Turns in one plane each, and the order they were made in; the first pair answered:
z_366 (before => after):
[-21   1   6   2   5  -7 -11 -19  18  -3  -5   7   8   3   4  15  -1  -3
  -4 -10  -6 -20  -9   9  -1] => [  7   4  -6   4  11   9  21  -4   9  -8  16  -7   0  14  -2   2  24 -10
  10  -3   2   4  -9 -11  -8]
[-22   0   0  -5  -6  -4 -18  -8  17   3  -8   9   9   7   3  12  -6  -2
  -7 -15  -3 -17   1   3  -2] => [  0   3 -12  -8   3  12  13   4  10  -1  13  -3   3  22  -3   2  23 -10
   4  -8   4   6   1 -16 -11]
[ -6   9   0  -2  11  -2   8  -2  17 -12  11 -10  11  14  -2  17  19 -12
   2  -4   3  -3 -17 -14  -8] => [ 13  -3  -3  14  -1  -7  17  15 -11 -10  -5 -25  -3   8  -9  -4  11   6
   3   5   9  14  -5  -1   2]
z_777 (before => after):
[ 21  -9  -4   9   1  27  16  11 -29   0  12  -5 -17   5  -7 -26  -3   8
  11   7   6  28   0  -1  -5] => [ 13  -9  -9  19   9   4  24   9 -20 -15  14 -12  -1  22 -11  -3  17   4
  19   9   8  23 -15   1 -11]
[-17 -11  -5  -8  21   7 -13  -8  10 -12   0   2   4   7  12  25  -2  12
  30 -13  -6  -3 -12  20 -25] => [-17  -5  -4 -16  16  24 -22 -11   9  -3  -1  12  -2  -4  17  12 -16  11
  24 -14  -6  -5  -4  18 -19]
[ -9 -10  -8  25   4 -22  -3 -10  -5   6 -10   9   1   5   5   5  -7  10
  -3  -4   9   0  -3  13  13] => [-13  -6  -6  21   6 -21  -6 -12  -1   5  -9  13   5   4   5  10  -8   6
  -2  -7   7  -3  -4  13  12]
z_760 (before => after):
[ 27   2   1 -13  -2   8  -4  -5  -1  20  21  10 -13  18   9  -9   6   2
  10  23 -11  24  14   7   7] => [ 23  -7   2   3  -8 -16  -5  -2  -7  15   2   4  -8  18   6   0   6  16
   9  25  -9  23  14  21  10]
[ -5   9   0 -25   0  32 -22 -14  20  13  34  18  24 -14   8   0  -7 -15
  -6  -9  14 -19   2  -7   4] => [ 28   1  -9 -12  -6  39   4   9 -10  15  27  -4   2 -13   0 -32  -5  -2
  -2   5  22  14  16 -11   9]
[  4   1   1   6  -5  -3 -10 -19   9  -1   3  17  10   3  19  -9 -13  -6
  -3   6  17   5   3 -11  -5] => [ 11   1   0   8  -1  -1  -5 -14   4   1   5  15   8   0  18 -16 -13  -2
  -1  10  19  10   6 -12  -4]
z_663 (before => after):
[ 11  12   8 -27  13  58 -11   8  -1  35  -4  13 -16  -3   4 -22 -41  -3
 -15   3  16  -8   9  -2   8] => [  6   7  14 -21   7  46 -20   8  -4  35 -17  12 -17  -8   3 -21 -49   6
 -18   4  15 -14  12   8  14]
[-28 -11  13  -9  -1  -3 -12  -5 -14  13 -22  -7 -19 -16   6  10 -34   9
 -11  -1 -16  22   8  -3  26] => [-19 -15   9   2  -1 -10  -1   3 -23   7 -25 -14 -20 -11   3   8 -29  14
  -7   4 -11  29   7   2  25]
[ 12  -6  -5  13  -1  -7  25  10 -14   2   6   1 -14   6 -10 -11  -1   3
   1  -6   1   9  -4   2   1] => [ 11  -2  -7   5   3   5  27   8 -10   6  11   6 -12   7 -11 -11   0  -4
   3  -6   2   9  -4  -6  -2]
[ -1 -21   2  14  10 -17 -12 -10  -5   2 -26   1   6   6   3  14 -16  13
   3   6   1   4  -1  18   9] => [  6 -21  -5  20  12 -15   1  -3  -9  -2 -21  -5   3  12   0  10  -5  14
   8   9   4  14   0  15   5]
z_292 (before => after):
[  8  -7   0  12   0 -13  15   7 -11  -7   0 -11  -5   3  -7   4   6   2
  -2   5   3  17  -1  -8   3] => [  5 -10   8   9  -8 -10   0   2 -17   3  -9  -7  -9  -8  -7  -3  -9   8
  -8   4   0  13   7  -1  12]
[  5  -5  -4  -6  -6   4   9  27 -28 -25   1  -5 -16 -15  -7   6  13   6
  -9   1   6  34  -7   9  10] => [ -4  -6   5 -13 -10   6  -9  24 -30 -16  -8   4 -18 -27  -1   3  -6  10
 -16  -7   4  26  -1  15  19]
[ -1   8 -22 -14  -8  18 -10 -15  12  -1  29  15  17  16   2   5   5 -19
  -3  -1   0 -17   6  -8 -16] => [ 12   2 -28   4  -5  10  11  -3  -2  -8  28  -1  15  26  -5   1  21 -14
   6   9   5  -3   4  -8 -17]
Now pairs of rows:
(two turns a pair)
[  8 -19  15  17 -17   0 -10  18 -32  11 -35  -8  -9 -20   6 -21 -24  23
 -16   0  -8   9  17  22   9] => [ 28 -14   1  19  -5  12  23  32 -32   6 -13 -19  -9  -6   0 -28   3  12
  -3  10  -2  29  13  -1  -5]
z_663 z_663
[-22 -15  10  31  14 -13   9  -1   9 -23  -4 -10   5   0  -6  24  16 -22
  10 -17  -4 -15 -11  20  -9] => [  9 -15   5  28  16  12  35  17 -16 -13   6 -20 -13  -4 -10 -10  20 -18
  17 -11   4  14   5   6  -7]
z_760 z_366
[ 11  -7  -6  11  -6 -12   8  12 -14  -1  -7 -14  -5   1 -10  -9   3   7
   7  19   5  11   0  10   7] => [ -9   5   4 -14  -9   3 -22  -6   6  12  -3  10   0 -12   1  -6 -18  -2
  -7   5  -3 -12   1  10   9]
z_292 z_292
[ -6   2   0 -16  -7  19 -11   1   7  15   0   2 -12  -4   5 -27 -11  18
  -5  -6  -1   4  26  -3   1] => [ -1 -12  -4  11  -6 -13   2  11  -3  -2 -14 -15  -9  10  -7 -15   4  30
   0   1   4  12  20   9   0]
z_760 z_777
[-27 -12 -16  27   2 -53 -15  -5   5  -6 -20 -11  19   4  -7  45  14 -13
   9  20 -28 -31 -10   8   5] => [  9  11 -28 -19  19  35  14   4   0  21  37  -1  -8  -8  -1 -11  23 -40
  15  19 -26   3  12 -46  -6]
z_760 z_760
[ 13  -6  16  19  -5 -22   7   2  -3   2 -19  -7  -4   1  -9  -2   8  -1
   3   7  13   2   7   9   0] => [ 16   0   9   7   4  -4  16   3   5   3  -1  -7  -5  10  -9  -6  21 -13
  10   8  14   6   4  -9  -9]
z_663 z_663
[ 45  -6 -11   5   2  20  39  37 -31   5  17 -22 -22   1 -11 -43  17   3
   4  15  12  41  17 -14  -3] => [-29  -2  22 -17 -20  -7 -52 -10   4  17 -22  20   3 -31  12   1 -45   6
 -31 -16 -10 -32   6  27  18]
z_366 z_760
[ 16  -3   1   0  -7  37  -5  -2 -26  11   2   2  -6 -11  29 -15 -13   4
   4   2  -7   9  22   4  -3] => [ 20 -15  -1  20  -8  14   3   5 -34   2 -11 -11  -3  -1  22  -8  -6  14
   6   8  -5  16  21  17   0]
z_760 z_663
[ 12  -1 -10  14   0  16  11   9  30   5  17  -9   3   8   5 -29  22 -10
  20  21  -3  20   0 -37 -15] => [ -7   6  -5   1   1  20  -7  -5  45  10  22   4  11   3   9 -16  15 -16
  15  12  -8   3  -4 -37 -14]
z_777 z_663
[-19  -3   1   3  -1  -7 -12   2   0   0 -13  -5   6  -5   5   6  -5   3
  -7  -7   4 -19   4  11   1] => [ -3  -1  -8   8   9  -1  14  12  -1  -7   1 -17   5   9  -6   3  19  -2
   3   2   8  -2   0  -3  -8]
z_366 z_292
[  6   0 -10  -6   1  16  11  -1  11   0  11   5  11   8   3   4  14 -10
  10  -1  -2   7 -11 -13 -12] => [ -3   4  -5 -16  -2  19  -5  -9  15   7  10  15  10  -2   8   2  -2  -8
   3  -6  -6  -2  -8  -9  -8]
z_777 z_663
[ 16  -1  -5  17  18  -3  12  20  -4 -10  12  -9  -2  19 -15   0  15   3
   7   9   1   7   1  -3 -11] => [  3   1  -6  17  20  -7   9  13   9 -12  11  -3   6  22 -13  14  18  -2
   7   6  -1  -3  -3  -4 -14]
z_760 z_663
[ 41  -1 -19  -6  16   6  25   6 -22 -11  22 -16  -7   3 -15 -12   9 -15
  11  -2  -6   1  12 -14   8] => [ 42  -6 -14 -11  12  11  16   5 -33  -1  14 -11 -14 -11 -12 -23  -4  -9
   5  -4  -6   0  21 -10  17]
z_292 z_663
[-12   9  22 -20 -10  -4 -34 -31  23 -12  -4  26  14  -3  16  22 -10  -5
  -7 -14  -6 -20  -2  12   8] => [  9  18   9 -32   6  27  -3 -22  24 -12  30  22  10   8  11   6  18 -21
   7  -9  -2  -1   0 -18  -7]
z_366 z_663
[-40 -16  -8  15  -9 -11 -14 -43  13 -18  -9  -5   1   0 -23  37  10   2
  -3  -5   3   0 -21  -3  -7] => [  2 -16 -19  10  -6  29  20 -17 -15  -5  11 -18 -27  -3 -26 -11  16   5
   3   6  11  41  -3 -25  -2]
z_760 z_366
[-12   4  -7  29  -1 -32   5   7  -2   9 -25  14   4 -24   3  22 -14   4
  -7  -3 -16  -4 -15  27  18] => [ -3  20 -19  10  20  -3  28   7  20   3  17  18  15  -5  -1  28  18 -23
   7  -5 -16   4 -23  -8  -3]
z_292 z_366
[  6   3 -10  -3  -8   7 -16  11 -21   8 -22   7 -18  -2 -21 -20 -12   5
  12   2  -6  13   1 -12 -10] => [  5  -4 -10   8  -9 -11 -14  12 -21  -1 -29   1 -14   5 -25  -6  -8   7
  13   3  -4  11  -4  -5 -10]
z_760 z_663
[ 24   0   9   5   0  -1  24   1  -7   7 -12  -5 -15 -14 -11 -21 -18   5
   7   4  15  17  13   3   0] => [ 24   6   3  10  11  -7  35   0   4  -3   2 -10  -1   4 -15  -4   5  -7
  13   6  16  18   2  -8 -13]
z_777 z_663
[ 14  27 -21   1   7   1  14  -6   4 -15  11  10   1  13   0  -6  12  20
  25  21 -25   2  -4 -23  10] => [  7  21 -19  14   3 -20   6  -7   2 -21  -3  10   5  18  -2   5  12  27
  24  22 -27  -3  -8 -10  12]
z_760 z_760
[ -4   1  -6  44  16 -19 -14  -9   4  -9 -12   2  15  16   9  15 -19   8
   4   6  -7 -12  -5 -10  10] => [ -3   4  -9  46  19 -17  -3  -7   7 -13  -5  -2  19  21   9  16 -11   2
   8   4  -7 -11  -9 -20   5]
z_663 z_366
[-25  -3  11  23   8 -23 -24  14 -30  22 -33  17  -9 -17  16 -34 -32   1
 -13  -6  -6 -13  20  13  21] => [  4  14 -11   7  39  17  30  25 -17  11  19  11  -5  13   7 -39  28 -30
  11  -1   2  14  12 -37  -9]
z_366 z_366
[  1  20  12 -32  11   8 -43   4  14  14   2  -9   8 -30  14  -1 -34  20
 -12  -7 -12 -12  27  18  15] => [ 27  28  -8 -28  34  23   8  19  23  -3  40 -27  13   3   4  -1  18   0
  14   4  -3  13  15 -17  -9]
z_366 z_292
[ -7 -14  -3  13  16  -8  -6 -12  14 -22   2 -15  12  17  -6   9  34   0
  16  -4 -11  -1 -18   8 -26] => [-12  -2   8 -19   8  29 -32 -22  13   6   8   7  -1 -12  11 -18  -4  -4
   0 -15 -15  -9  -4   1 -14]
z_777 z_777
[ 10  18   6 -15   9  24   9   7  -4   2  15  -4  -9  -1  -3 -24   5   1
   6  -1  10   6   8 -20   0] => [  0   3  14   4  -7  -6  -7   7 -18   2 -17  -8 -13 -11  -4 -16 -19  23
  -1   1   9   0  11  10  13]
z_777 z_366
[-13   4   6 -20 -18   9 -15 -25  25  -3   3  11   9 -12  12  19 -21 -10
  -8 -10 -13 -24   3  21   2] => [ -3 -15   4  10 -24 -22  -6 -10   3 -12 -22  -9   6  -6   5  19 -23  10
  -5   1  -8 -13   7  39   9]
z_663 z_663
[ -3  -9 -17  12   6 -30  13   9  -5  -7   5 -15 -18  11   0  16  21  25
   5  17   5  11 -20   2  -8] => [ -7  -3 -21   4  10 -23  16   5   6  -8  15 -11 -13  15   1  23  26  14
   7  14   3   3 -24  -4 -12]
z_663 z_760
[-19  -1   6  -5   3 -11 -13 -13  20   5 -11  28  11 -16  14  14  -9   1
 -17 -11  -6 -22  -2  10   2] => [ 15   4  -7 -12   9  26  17   6   1  13  13  17 -14 -14   9 -23   6  -4
  -8  -3   0  11  15 -16  -2]
z_760 z_366
[-34  -6   6   0  -1 -19 -21 -10  20  -2 -19   6  18   3   1  25   3  -1
  -5  -8  -4 -23  -8   8 -12] => [-30  -6   9  -6  -5 -13 -29 -12  13   3 -22  12  10  -6   6  15 -14   3
 -10  -9  -6 -24   0  10  -5]
z_663 z_777
[ -9  -5   5   6  -7 -13   0 -12   3 -14  -8   6   8  -2  -4  15   0  -5
 -15   2  -5  -4  -9  14   5] => [11 -1 -3 -2 -2 14 21 -1 -7 -9 11  4 -2  2 -6 -8 10 -8 -8  7  0 17 -4 -4
  2]
z_760 z_366
[ 29   6 -11   0  12  10  19  11 -23  10  39  -3  -6   5  -4 -20  39  -5
  23  -6  14  37  16 -39  -5] => [ 31   6  -6  -6   3  20   7  10 -34  24  30   3 -17 -10   1 -36  18   5
  14  -7  12  33  28 -33   5]
z_292 z_663
[ -2   2  -2  -7  12   3  12  -6  10  -1  22   3   6  -1   5  12  12 -15
  12   5   4  -9  -1  -2  -7] => [  5   2  -1 -12   4  16   8  -4   1   9  19   3  -6 -15   6 -10  -3 -11
   7   5   4  -5  11  -4   0]
z_777 z_777
[ -5 -13  17 -45 -26   8 -15 -18  44  10   2  17  21   6  -2  -2 -33  -7
  -1   3 -23 -18 -10  -6  -7] => [ 17 -15  13 -48 -29  27  -2  -6  23  22   4  14   4  -3  -3 -29 -39  -1
  -1   9 -20   1   4 -10  -3]
z_760 z_663
[ -3   8 -10 -24 -17   3  -9   2   6   5   0  11  15  -1   2  -2   1   4
 -10  -3  -5   0  -3  -8   6] => [ -4   2  -9 -14 -21  -8 -13   4  -2   3 -12   5  15  -1   1   0  -3  13
 -11  -2  -5   1  -6   2  10]
z_663 z_663
[-14   3 -13  11  10 -15  -9  -4  10  -6  -3   9  12   6   7  33  -3  -4
  -2   1  -7 -12 -15  -5  -8] => [-14   1  -6   9   1  -9 -23  -5  -1   6 -14  15   3  -9   9  21 -26   3
  -8  -1  -9 -17  -6   4   3]
z_777 z_663
[-33  12   4 -12  -9 -23  -4 -23  28  -8   8  12   9  -5  15  17 -11 -18
  -1 -23  -6  -6  16 -13 -10] => [  0  13  -8 -11  -1   1  32  -4   9  -5  26  -2  -5  -1   8 -14   8 -20
   9 -10   2  26  24 -33 -18]
z_760 z_292
[ 32  -7  19  -4  10  41  33  21 -18  22  20 -18 -13 -12  19 -46   7  10
  24  14  -2   8  32 -23   6] => [ 29 -23  18  35   8  -6  42  30 -24  -1  -4 -38  -5   3  11 -23  23  26
  30  22   2   9  21  -4   7]
z_760 z_663
[  6   2   1 -11  -2  15  13  10 -11   0  14   5   3  -5   2 -10  10 -11
  -2   7  -5   1  -2 -15   1] => [ -9  -8   9   0 -13 -12  -7   3 -11  -3  -7   6   9  -9   4   1  -7   2
 -12   4  -7 -14  -2   8  12]
z_760 z_366
[ 12  20   0 -26   5  19  -2  11  -1  -2  26   3   3  -3   3 -13   6 -17
  14  -3   4   5   0  -5   2] => [ -1  19   9 -26  -3  11 -24   2   2   4  11  13   4 -14   8 -10 -13 -11
   4  -9  -1  -8   1   8  14]
z_663 z_663
[ -2 -13  -4  22  -9 -14   3   6  -6 -10 -10  -4  -1   9  -4   8   7  12
  -5   5   1   3   3  14  -2] => [  2  -3  -9  11   4   2  10   3   7 -12  12   1   4  16  -3   9  19  -5
   0   6   2   4  -3  -3 -12]
z_760 z_366
[ -7  18   1 -28  11  28  -5 -13  18   8  22  16   2  -3   2   1  -2 -17
   4 -10   1  -5  -3 -15  -7] => [-21   4  14 -13  -3   2 -28 -17  13  10 -10  16   1 -15   5   8 -26   4
  -6 -12  -3 -18  -1  14   5]
z_663 z_663
[ 14  18 -11 -14  13  27  21   1  17  -2  37   0   3  14  -6   2  28 -20
   8  -3   0  11  -3 -31 -20] => [ 35   2  -5   3  -2  24  25  19 -23  12  11 -11 -24  -5  -9 -34   2   7
   4  10   8  30  17 -15  -1]
z_663 z_366
[  9   1  -3   4  -3   3  -9   2  -4  -1 -14  15  -5 -13   7 -12 -10  12
  -3   2   7  -5   3  12  19] => [ 18  -3  -9  11   0   1   5  10 -10  -5  -9   8  -8 -10   1 -16  -1  12
   2   7   9   5   1  10  13]
z_663 z_663
[ -5  12  -1  15  15  36  -5 -12  -4  16   1   5  -9 -12   7 -14 -12  -1
   6   4  14  16 -24  -7 -15] => [-12   0   3  38   9   1 -12 -11  -9   7 -21  -2  -3  -8   2   1 -17  12
   3   9  13  11 -28  13 -10]
z_760 z_760
[-19   4  -1  -3   6 -17 -11  -5  19  -9   5  11  14   9   2  22   9 -11
  -1  -4  -1 -17 -13   8  -8] => [ 11  11  -9 -15  11  19  11   6   5   1  26   6  -6   4   1  -9  14 -17
   5   2   4   8   1 -15 -10]
z_777 z_366
[-10  -7  10  13   7 -40 -13   8  15 -11 -28   3  12  16   9  21   1  24
   1  -3  -4 -13 -11  -3  11] => [ -7  15  10 -28  13  13 -19  -2  27  11   5  25   6   4  18  -3 -10   2
  -3 -12 -10 -11  -1 -32   8]
z_777 z_760
[  5  -2  -1  -3  -7  -2  12   0 -10   8   6 -19   5  -2   9   2  18   7
   5  11  12   6  12   1  -4] => [ -2   7   0 -14  -1   8   9  -5  -3  15  14 -10   5  -5  14   2  15   1
   2   6  10   0  12  -7  -7]
z_663 z_663
[  3  14  -1 -28  14  41   9  -2  12   8  32  10  -7 -13   8 -17   2 -18
  -3   0   0   7  10 -29  -6] => [ 12 -13   4   9 -10   6   1  13 -26   8 -13  -7 -21 -26   1 -32 -23  18
  -9  11   4  16  25   9  17]
z_292 z_366
[ 17   5   6   6  13 -12  32   7  -7   1  12  -8 -11  -1  -6  13  15   7
  -4  18  13  -5  10  15  -8] => [  7   5  16  -5   1  -6   6  -2  -6  16   3   5 -16 -21   4   7 -16  11
 -17  10   5 -19  16  26   5]
z_292 z_292
[ -2  12  12 -19  -5  23  18   1  12  -7   7  10  -1  11  -3   2  20  -4
   8  -4  -4  -3 -13 -20 -16] => [ -5  -8  18   9 -19 -15  10   9 -10 -12 -28  -4  -5   8  -9   4   1  21
   1   1  -3  -2  -7  13   0]
z_366 z_760
[ 35  -1   2   9   3   3  14  15 -23   4   2 -17 -19 -14   5 -29  -5  12
  -1  14  -3  28  12   7  10] => [  5   3  16   1 -10  -7 -25  -6 -10  12 -15   1 -10 -27  16 -14 -34  13
 -19   3 -12  -4   8  25  19]
z_663 z_366
[ 13  -4  -5  11  17   7  21  18  -2   4  -6 -11   6 -11  -6  -3  21  -7
 -14   2   7   2  21   6 -11] => [  6   5  -4  -4  19  20  12  11   8  10   2   2   7 -15   0  -3  20 -18
 -14  -3   3  -4  19  -2 -14]
z_663 z_663
[ 19  15  -3 -14  -1  11   8   1 -19  -1 -11  -4  -5 -17  -3 -43 -18  17
  -9   3   1  14   5   8   0] => [-11   9   5  -5  -6 -23 -13 -12  -1 -13 -27   1  14 -11  -3  -6 -20  20
 -12  -2  -3 -11  -9  28  -2]
z_777 z_366
[ -3  -1   6 -14  -4  15 -18  -5  -3  12  -6  10 -13 -12   3 -13 -22   2
 -15   1  -3  -7   6   9   3] => [ 17  -1  -5  -7   3  21   7   7 -12   8   4  -2 -19  -6  -3 -24  -4   2
  -7  10   1  11   8   0  -5]
z_366 z_760
[ 14   0 -10  -3  -1  11  12   6  -2  13   7   5 -15 -17   8 -25  -7   2
   8  -4   4   4   2 -16  -3] => [-12  -4   0   3  -5 -16 -12  -8  12   5 -10  14   3 -16  13   5 -15   3
   1 -12  -2 -24  -7   2  -2]
z_760 z_366
[  9  17 -30   0  19   7  32  15   5  -7  24   0   2   3  38 -12  29  -1
  17  12   3  13   7  -9 -26] => [-13  -2 -16  26  -2 -41  -3   9  -6  -8 -25  -3   3 -10  37   3  -5  28
   4  11  -1  -7   9  35  -5]
z_760 z_366
[ -4   4  12 -12  -5  10 -16  -6   9   8   0  10  -3 -11   7  -4 -29  -8
 -12  -9 -10 -14  10   5   9] => [ 24   1   2  -4   0  17  12  11  -8   7   7  -6 -16  -6  -2 -27 -14  -6
  -3   2  -4  10  16  -6   5]
z_366 z_366
[ -6  -5   3 -24 -22 -14 -46  18 -40  30 -19  -5   3 -13   1 -18 -40  33
  -8  12 -10   3   8  11  23] => [-17  10   4 -46 -14   3 -56   7 -18  35  -2  12  10 -15  10 -10 -38  15
 -11   5 -17 -13   4  -5  13]
z_760 z_760
